A single turn carries every row of the set below to another of its rows. Some are shown first; where does it send the rows asked next?
Mumu: [-21  -9 -14   7  -4  -8   4   0   3  -5  -5  -4  -2  -5  -5  13   4  -8
   0   6 -14  -6 -19  -5  -2  23  -4   3   7   8]
rikeg: [ -1  12  -3 -10  -5  -2  -9 -15 -14 -10  -6  -7  19  -7  -2  -7  -7  -9
  16  -1 -21   8  -7   2 -20  -1 -14  16   8   0]
moba: [  0  13   8  -6   8  -3 -12 -14  -7   7  -1   3  21  -1 -25   9   3  -1
   9  16 -11   6 -17 -10  -3   8  -9 -13  19  -5]
noga: [ -8 -11   7   6   0 -12  -5 -15  10 -13  -1 -13   2  -5   1  15   7 -17
  -3 -14  -8 -12 -13 -12 -12   6 -10  -5  11  17]
vek: [  1 -10  15   8   5  -3  11 -18   2 -16  19 -15   8  -1 -10   9  -4 -14
  -6 -12  -4 -12 -13  -9  -7  14   3 -10   5  12]
vivek: [ -6  -7  -1  15   3  -6  15   8   3  -9   5  -9   9   5 -15   8  -4  -5
   8  10   0  -8  -7  -5  -5  29   6  -5   1   6]
besok: [ 12  14  11   0  -7 -17  -1  -6 -12  -5   7  -6   7   5  -1 -15 -18  -3
  14  -2 -13  14 -21 -10 -20   4   7  -7  10  -2]
sasa: [ 19   8  12  -3 -10 -21  -8  -7  -6   2  -1  -2   5  10  -6  -3 -15  -4
  14   5  -4  11 -17  -1 -23  10  -3 -13   9   0]
giz: [  2  10  -1 -17   1  -1  -5  -5  -9 -14  -3  -8  17   0  10  -6   1  -9
  13  -4 -20   2 -11   0 -20  -9   0  13  10   0]
muduk: [  9  19  -8 -13  10 -12   4   1 -20  -7   9   3  14  -2   6  15   8  -9
  12   6 -15  -6   3  -1   0   6 -12   2  16  -8]
fav: [  6  21  -5  -2   8 -14   4  -3 -20  -4  -3  -4  20   0  -1  15   4 -13
  16   5 -17  -4  -2  -5   6   5 -20   0  20  -9]
zav: [ -1  23   8  -6  13  -6  -6 -15  -9   3   9   3  11   0 -15   3   3   2
   7  14  -7   7  -7 -12   6   8   3 -16  17  -6]
dipe: [  0  24   7  -2   8 -17  -7  -6  -8   5  -1   2  19  -6 -17  -2   0   3
   7  11  -7  11 -11 -15   1  13   2 -15  21 -10]
kuri: [ -2  -8  -6   3  -6 -15   7 -11  10  -2  -3  -7   3   4   7  16  -1 -14
  -6 -12  -5 -14 -23 -17  -9  13  -5   5  11   9]
Roka: [ -5  22  12  -2  11 -10  -6 -16 -12   5  13   2  25  -2 -21   3  -4  -2
   5  12  -8  12 -12 -11  -7   9  -7  -8  18 -10]
Lar: [  8  11  -1  -6   1  -1   1  -9 -15 -14  -3  -7  19  -1   6  -4  -5  -8
  18  -2 -29  -1 -11  -9 -16  -6  -6  16  12   1]
rusep: [-19 -12  -1  10   1 -12 -11  -1   5 -10  -2  -7   8 -14  -8  16   3 -16
  -3  -5  -5   3 -13  -8  -2  26  -9  -6  12   6]
mem: [ 12  14  15  -2  -7 -22  -7 -17  -7  -2   7  -2   9   9  -1  -4 -16  -2
  15   0  -9  20 -12 -11 -22   2  -8  -3   8   1]
fusi: [-19 -14  -4   5   2 -17  -3   2   2 -14  -1  -7   0 -13  -3  14   7 -11
   0  -4  -9  -4  -9   6  -9  21  -6  -9  10  12]
gezov: [ -5 -13   6   8  10  -8  10  -1   1 -16  13  -6  10 -12 -15   7   1  -4
  -3   2  -6  -8  -1   0  -9  29   9  -8   4  11]
Tib: [ 18  12  -1  -6   1 -11   3  -1 -22  -2   7   1  15   3  -3  21   0 -15
  14  10 -17 -14  -4  -1  -9  10 -22   1  13  -7]
Kuraz: [  0 -15  12  13   5   5   8 -15   0 -19  11 -15  17  -3  -6   4 -12 -17
  -4 -11  -9  -6 -13  -9 -11  23   2   3   4  11]
vasa: [ -1 -10   3   8   3   0  17 -11   8  -5   7 -16  19   8 -12   6  -7 -11
  -1 -11   4 -10 -22 -12  -8  13   8  -2   7   5]
pag: [ -4 -10   6  11   1  -9  -1 -13   5 -15   2 -15  11  -5   1  21   1 -26
  -5 -12  -7 -10 -11 -14  -4  16 -15   2  12   8]
tef: [ 10  17  15  -2  -3 -16  -7 -11  -4  -5   5  -6   2  13   4 -11  -9  -4
  13   3  -5  12 -14  -8 -15  -2   6 -12   8   1]
siz: [  8   5   0 -16  -5   6  -7  -9 -12  -8  -5  -7  18  -3  -8  -6  -6  -8
  11   3 -24  -3 -18   3 -25   0  -5  13   8  -1]
Suko: [  5  24  -2  -2   6 -14   1  -1 -22  -3   8  -2  21  -5  -4  11  -1 -13
  12   9 -11  -5   6   1 -10  12 -22   4  14  -9]
difod: [ -8 -15   7  15   3 -10   1   2  -2 -15   8  -5   8 -10  -8   5 -12  -9
   0  -3  -1   4  -9  -4 -13  36   4  -9   4   9]

fusi turns into noga
sasa turns into moba
Where do these go?
Mumu turns into kuri
Suko turns into rikeg
Kuraz turns into difod
fav turns into Lar
zav turns into muduk

A single turn carries every row of the set below to another of its rows. Some are shown first; where does it send the rows asked next?
tuki: [ -7   4  12  15 -22 -13  -7  -5 -11   5   2   3]
runol: [ -9 -17   9   7  -7   3   5  -8   0   5  11  -7]
rabi: [ -8  -7 -17  -3  -8  11   3   7   9  -6   4   4]
bez: [ -5   3   0   5 -31  -8   0   9   3   1  -1   7]
muz: [-12   1 -20   4   4  -8  -5 -14  -9  -4   7   9]
Davo: [ -8  -4 -19   3  -3 -14   3 -18  -7   3   6   5]
vetud: [ -5   5 -24   6   2  -9  -4 -11 -12   3   5   8]
Vem: [-8 -8 10 12 -2  2  1 -5 -9  8 17  0]
mize: [-14  -1 -10   7   8   9 -11   0  -4   3  -6 -15]
doron: [-13  -1  10  19 -18 -12  -8  -4 -13   2   7   5]
nonol: [ -8  -3  -3   8 -30  -3   0  11   3  -4   2  10]
bino: [ -6   7   1  10 -22  -1 -11   9  -2   6 -15 -11]
zedu: [ -7  14 -11  10 -18 -18 -10  -2 -10   4 -10   1]
vuveg: [ -1  -5 -17  -1 -13   9   6   9   7   0   6   7]
zun: [ -5 -10 -21  -4 -12   3   6   3   9   0  -2  -3]
sanu: [ -8   1  -9   8   4  11 -10   5  -5  10  -5 -18]
Vumor: [-13 -11   8   8   0   5   1  -5  -3   0  16   1]
rido: [-10  -5  -8   7   3   2  -9  -9  -5   9  -8 -21]
Bano: [-11  10 -17  14 -15 -15 -13  -3 -13  -1  -9   3]
Lem: [-11   3  -3  12 -18   3 -14  14  -2   3 -14 -12]

Bano turns into doron
sanu turns into vetud
tuki turns into bez
Where do these go?
mize turns into muz
rido turns into Davo

A single turn carries every row of the set below to another of its rows. Some are shown first; where does it send the rows asked next?
diti: [ -5  -9   1  18  -5   9   1 -11  14   6  -1  -8  -6   3   0   9]
Sovuz: [  6 -11   3 -12 -14   0   1   7   0   3   0  14 -12  -7   7   2]
rinen: [  4  -8   4  11   9   5  -3 -14  -6   5  -3   0  14   7  -5  14]
tifaf: [-10   5   1   1 -13   7 -10   4   6 -13  13  -7 -11  -5  10   3]
Rutek: [ -2 -12   2  -9   6   4   0  18 -12 -13  -1  -9  -6   1   4  -4]
Giv: [ -6   6  -4   6  -7 -12   6   5  -5   1   8   1  15   5  -9 -14]
pagem: [  3 -14   6  -3  -3  -6   2 -10   3  -4 -18   8   7  -4   3  13]
molip: [  5  -7  -6 -15 -19   1   1   5  -1   9   0   9  -7   2   8   3]
Kop: [  0  -2  13  -4   8   7   0 -11   0   4  -3 -16 -11   3 -11  14]
fetu: [  8   7   4   8   8  -2   2  -9   9 -14   5  -2 -14   2  17  -4]
nupib: [ 13   9   7  13  10  -7  -9  -5   4 -14   2  -4   3   0   6  -6]
kav: [ 11  14  -2   5   1  -2   1 -13  -2  -8   4  -5   8  19  10  -5]
Pok: [-15 -11  -6   1  -2  11  12   0   9   2  -9 -12   6  -5   5   7]
volam: [ -2   2  -2 -12   1  -5 -12   4  -9 -17   1 -13   1  16  -8  -2]
kib: [  0 -13  -5 -11  -3  12   5  19  -7  -1   4  -7   5  -1  -6  -7]
tedo: [  0 -14   1 -13  -2  13  14  11  -8  -9   8   0  -2   2  -5  -7]
mup: [  2 -11   0  -6  -7  -4   3 -12   0   0 -19   5  11   4   6  14]
Vudu: [ -8   4 -10   6   4 -15  -9   1   0  -4   8  11  10   3   4  -1]
Piri: [ -1   0   9  -6   5   8   2 -13  -1   6  -3 -16  -8   9 -11  14]
gaz: [  6  14 -10   6   1   0  -6  -4   6   1   0 -12  -2  12  18  -2]
Valuk: [  6  14   5  -3  11   6   8 -10  -2 -15   8 -10  -6  11  10  -4]
Fuz: [  4  -4  -1  -5 -17  -6  12   0   0   0   5  10   7   7 -15 -11]
pasi: [ -3   0  11  -9 -11   3  13 -14   3  -5  -8 -12   9   1 -16   4]
komev: [  7  14   1   3  11   3  -9   2   1  -5   3 -21   0   0   7  -3]
pazo: [  0  -2   6 -11   5  -5  -8   2  -7 -24   2  -8  -4  11  -9  -3]
Betam: [ -4   0  13  -5  -9   1   6  -7   6  -4 -10 -15   9  -6 -17   3]
zope: [  2   3   5  -5 -25  -4  -1  -4  -3  -4   4   8 -14   3  14   2]
Kep: [  4 -10   8  11  10   4   1 -16  -5  -1  -1   4  11   5  -6  13]
pon: [ -3  -8  -5 -14   1   6   5  12 -17 -11   0  -9  -4  14   7  -4]
vule: [ -6   1   5   6  -3 -12  11   1  -4  -9  12   9   7   0  -9 -15]
rosok: [-11   7  -3  -2 -18  10  -4  -2   3 -10  14  -7 -10   6  13   3]
lepo: [  5  -5   3   0 -14  -9   3   7   2   1   3   9   6  -3 -17 -12]
Feda: [ -9   2  -8   3   4 -14   0  -6  -1  -9  11  16   6   8   7   0]
Kip: [-14 -12  -1  -1  -1  12  19  -5   9  -4  -5  -6   1  -6   6   6]
nup: [  3   3   3  -1 -24  -6 -10   5   0   3   1   2  -9  -4  13   1]
gipi: [ -5  -9   1  16  -5  11   7 -16  12   4   1  -5  -8   9   0  11]

Kop turns into diti
Valuk turns into fetu
Where do these go?
pon turns into zope
kib turns into molip
pagem turns into Betam
Vudu turns into volam

